One turn moves each row of this set onto another row. After a few examples, where does it send each row asked below?
Fese: -5.7	7.9	11.6	-0.2	-13.0	-7.3	-12.6	28.0	-18.2	4.9	6.7	7.4	17.5	2.8	-0.6	2.3	-7.9	-6.2	2.1	-6.2	3.5	2.8	-10.9	6.7	2.5	-10.8	-2.6	1.9	0.3	-8.8	10.8	-15.6	1.3	10.1	-15.5
vin: 16.1	-15.2	24.1	-3.2	6.6	-22.2	-2.5	-1.9	-4.8	5.3	33.7	16.0	-4.3	9.3	-9.5	9.3	8.8	10.9	6.5	7.0	-23.8	-11.9	-2.9	4.9	-6.7	4.0	17.0	0.6	-7.3	-2.7	29.0	-1.1	4.4	26.0	-8.4
Lozef: 11.9	25.4	10.2	-17.6	20.7	-22.0	2.2	0.0	3.4	1.0	10.6	16.4	-14.5	18.1	10.4	14.3	-22.7	-20.0	-12.1	12.1	-26.0	6.1	-6.9	29.5	-1.5	-0.5	15.5	-19.5	31.5	-0.5	-7.3	-10.3	0.3	26.0	9.5
Fefub: -4.5	1.2	-2.9	0.1	23.9	2.5	-0.2	0.9	-9.5	7.4	3.3	23.0	-6.4	16.4	-0.7	8.3	8.9	-1.0	0.9	-23.4	-33.0	-19.9	-23.5	12.4	-11.3	-5.8	12.9	4.0	-4.3	13.7	20.7	-12.9	-22.8	5.0	-29.9
Zenu: 3.3	15.7	12.3	-21.4	11.2	8.8	-12.4	4.7	-13.1	-15.0	34.4	11.8	-23.9	-0.2	17.1	9.1	-1.8	-10.9	-11.7	22.5	-18.5	-5.0	-22.6	4.5	-5.7	-4.1	10.6	-18.2	7.1	20.5	3.8	3.1	-0.9	6.7	-6.8
vofo: 11.0	23.0	9.0	-8.8	13.1	-26.5	13.1	0.7	4.8	7.1	2.3	10.2	18.7	16.5	-12.4	-3.9	-15.5	1.4	4.0	-5.9	-19.6	-3.2	-2.5	31.4	-16.7	1.7	3.0	-19.5	-0.8	-12.8	3.4	-16.9	-31.4	7.7	6.3
Leza: 17.2	-14.8	10.2	-13.6	11.8	-24.0	1.7	2.8	1.6	15.2	16.7	10.5	-24.4	-2.5	-9.1	12.2	-1.7	10.0	19.7	18.7	-24.3	-12.1	4.4	9.5	-7.5	-1.1	21.2	0.5	4.0	-6.2	32.6	-2.9	1.8	5.6	-15.2
feli: 12.6	-10.1	7.3	-19.3	8.5	-26.4	-7.5	4.9	3.0	16.3	30.1	17.2	-22.8	-4.7	3.6	11.1	4.8	8.8	10.9	16.3	-34.7	-9.8	4.5	12.6	-6.2	-5.5	19.1	7.6	2.0	-0.9	32.9	-5.3	4.7	8.4	-10.8
neb: 7.1	26.3	11.5	-9.4	9.1	-29.0	6.9	2.2	4.6	4.6	14.7	15.1	24.9	18.2	-4.7	-5.4	-8.8	0.6	-5.6	-9.8	-26.0	-1.5	-4.4	31.1	-15.5	0.9	0.8	-15.2	-3.6	-7.9	3.4	-18.1	-28.4	13.3	11.4
Mir: 10.5	10.4	18.8	-12.4	14.2	12.4	-1.3	-1.2	-17.7	-19.4	21.5	5.6	-21.8	6.3	1.9	10.3	-8.5	-8.7	-3.7	22.4	-5.7	-9.2	-23.2	1.1	-7.5	1.5	11.7	-27.3	7.3	13.5	2.8	7.8	-3.8	7.4	-9.9
rap: -4.7	1.1	-6.0	-1.7	24.0	1.7	1.8	2.2	-8.3	10.6	-0.8	22.1	-10.9	12.8	-0.9	9.7	5.6	-1.1	4.0	-21.0	-33.1	-20.4	-21.6	13.7	-11.5	-7.1	13.4	4.0	-0.9	12.4	21.3	-12.8	-23.5	0.0	-31.3
defe: -8.2	11.1	1.0	-10.8	-13.5	-10.1	-16.4	32.6	-13.7	12.5	7.1	8.1	7.1	-6.1	8.7	3.1	-9.7	-7.2	2.9	-0.7	-3.9	4.9	-7.2	10.5	3.4	-16.5	-2.0	7.4	5.4	-6.9	12.9	-17.7	1.4	-0.3	-16.6
fif: 5.6	29.7	-3.1	-22.7	11.7	-31.7	4.0	7.5	10.7	15.3	8.7	14.0	8.4	6.4	3.7	-3.5	-13.7	-1.6	0.2	-1.6	-33.6	-0.2	3.0	37.4	-15.3	-6.0	2.9	-9.8	5.4	-7.2	6.1	-21.0	-28.5	-1.9	8.2
mafi: 3.6	30.1	3.6	-18.3	8.5	-31.1	1.5	6.0	7.9	10.6	18.5	17.3	17.4	12.0	6.1	-5.4	-8.0	-1.1	-7.8	-7.4	-34.8	0.4	-1.3	34.2	-14.4	-4.6	0.9	-9.0	-1.5	-4.0	4.6	-20.1	-27.2	7.6	11.7
rure: -4.3	6.7	7.7	-2.4	-10.8	-6.3	-9.3	28.0	-18.4	8.2	-1.9	4.1	10.8	0.7	-4.9	2.9	-13.0	-6.3	8.2	-2.6	7.0	2.0	-9.3	7.2	1.5	-10.9	-2.2	-0.1	4.1	-11.8	11.7	-15.0	-1.4	3.3	-18.9
duda: -3.9	0.8	-3.6	0.7	24.6	3.0	2.4	1.1	-10.3	8.3	-0.2	21.9	-8.0	15.9	-2.9	9.4	6.2	-1.4	3.1	-22.4	-31.3	-21.2	-22.4	12.6	-12.2	-5.3	12.8	1.8	-2.7	12.0	20.9	-12.0	-22.4	2.8	-31.5
Netu: 5.4	16.0	6.3	-25.2	14.1	8.2	-8.9	5.0	-10.6	-11.1	24.5	7.6	-32.8	-4.6	14.2	11.4	-8.1	-10.6	-4.7	28.4	-17.0	-6.6	-19.6	6.5	-6.6	-5.9	13.3	-20.3	12.7	17.3	6.3	3.5	-1.6	-2.7	-10.3
lada: -4.9	2.2	-7.8	-3.4	23.9	0.6	-0.9	2.8	-7.9	11.0	1.9	23.2	-11.2	12.6	2.1	9.2	7.4	-1.8	2.5	-20.3	-35.3	-20.2	-21.6	13.8	-11.9	-8.4	13.0	4.8	-1.2	14.2	21.1	-13.6	-23.2	-0.2	-30.3
dutu: 9.7	26.4	0.9	-16.8	13.6	-28.6	11.5	5.0	9.6	12.7	-1.6	9.5	8.6	9.3	-6.7	-2.6	-18.2	-0.1	7.2	-0.8	-24.3	-3.2	1.9	34.3	-17.1	-2.8	4.7	-16.1	5.4	-12.0	5.8	-18.7	-30.9	-2.0	4.9
derad: 9.7	12.5	11.7	-19.2	16.5	11.3	-1.9	2.4	-13.8	-13.3	16.6	4.6	-30.8	-1.1	4.4	11.9	-12.3	-9.7	0.6	27.8	-8.2	-9.3	-20.9	4.4	-8.1	-2.0	13.8	-26.3	12.7	13.1	4.7	5.7	-4.1	-1.1	-13.3
gutin: 13.7	23.9	15.7	-13.5	19.5	-20.5	3.7	-2.0	1.1	-1.5	10.9	17.2	-9.9	23.1	6.1	13.6	-21.8	-19.1	-14.2	9.2	-22.4	5.1	-9.2	28.1	-2.1	2.8	15.2	-22.4	28.5	-1.4	-8.1	-9.6	-0.5	31.0	10.3
vodak: 6.5	14.1	20.3	-13.9	12.2	10.8	-7.8	0.6	-17.6	-20.8	34.0	10.8	-17.1	7.0	8.6	8.2	-2.8	-8.6	-11.5	19.4	-12.3	-7.0	-25.0	1.3	-6.3	0.0	10.7	-23.1	3.7	18.3	3.0	6.3	-1.6	12.9	-6.9
Baz: 13.7	24.1	10.6	-16.2	21.4	-21.1	5.1	-0.2	2.7	0.7	7.1	15.3	-16.2	19.3	6.9	15.0	-24.1	-19.8	-10.0	12.8	-22.1	5.1	-7.3	28.9	-1.9	1.3	16.6	-22.2	32.2	-2.6	-7.9	-10.1	-1.0	25.3	8.6
pubib: -8.7	10.6	6.2	-5.4	-14.7	-9.6	-16.9	30.0	-16.1	7.8	12.7	9.6	14.6	-0.6	7.3	1.4	-5.2	-7.5	-1.7	-6.0	-2.4	4.4	-9.8	8.3	3.1	-14.4	-3.3	6.4	1.6	-5.4	11.0	-17.2	2.7	7.6	-14.5
didet: 12.2	25.0	13.3	-15.4	18.8	-21.5	2.4	-0.7	2.6	-0.5	13.9	17.6	-11.7	20.0	9.5	14.1	-20.9	-19.7	-15.5	9.8	-25.7	6.1	-8.8	28.7	-1.6	0.4	14.8	-20.2	28.7	0.5	-7.6	-10.9	0.6	30.1	11.3
koru: -6.2	2.1	-5.0	-2.5	23.0	1.2	-2.3	1.9	-8.1	9.9	5.2	23.8	-8.2	14.9	2.8	9.0	8.5	-1.9	-0.4	-22.3	-35.3	-19.9	-22.5	14.2	-11.5	-7.5	12.5	5.2	-2.7	15.1	21.1	-13.1	-22.7	2.4	-30.0
mezu: 14.3	23.4	14.5	-12.7	20.8	-19.9	6.5	-1.5	1.2	-0.6	7.1	14.9	-12.3	21.6	4.1	15.1	-23.9	-19.7	-10.4	10.9	-20.5	4.6	-8.3	28.4	-1.8	3.0	16.1	-23.9	29.8	-2.8	-7.9	-9.1	-1.5	28.4	8.8
piru: 11.8	-11.1	16.0	-12.6	4.9	-26.0	-8.8	2.7	-0.9	9.9	40.6	20.5	-10.6	2.6	3.6	8.8	10.8	8.9	2.4	9.2	-33.3	-8.9	-0.4	8.7	-4.5	-1.7	16.2	8.0	-5.2	2.9	30.1	-3.7	6.7	21.0	-5.8
loza: -5.3	8.7	0.9	-8.3	-11.5	-8.7	-11.0	30.8	-14.7	12.0	-1.5	4.3	4.7	-5.3	1.9	3.4	-14.4	-7.3	8.5	0.9	2.0	2.6	-6.2	9.0	1.9	-15.4	-0.4	3.1	7.0	-10.6	13.3	-16.4	-0.4	-2.8	-19.6
pagad: 19.3	-18.3	20.3	-3.2	11.1	-21.2	5.3	-2.3	-4.2	7.6	19.3	11.0	-12.8	6.8	-17.5	11.5	0.6	11.5	17.7	12.4	-17.8	-13.4	0.3	5.9	-8.1	4.5	20.2	-4.5	-2.8	-8.2	30.6	0.3	1.8	17.0	-13.4

defe goes to -> rure
Mir goes to -> Zenu
vofo goes to -> mafi
And these:
piru goes to -> Leza
Baz goes to -> gutin
rap goes to -> Fefub

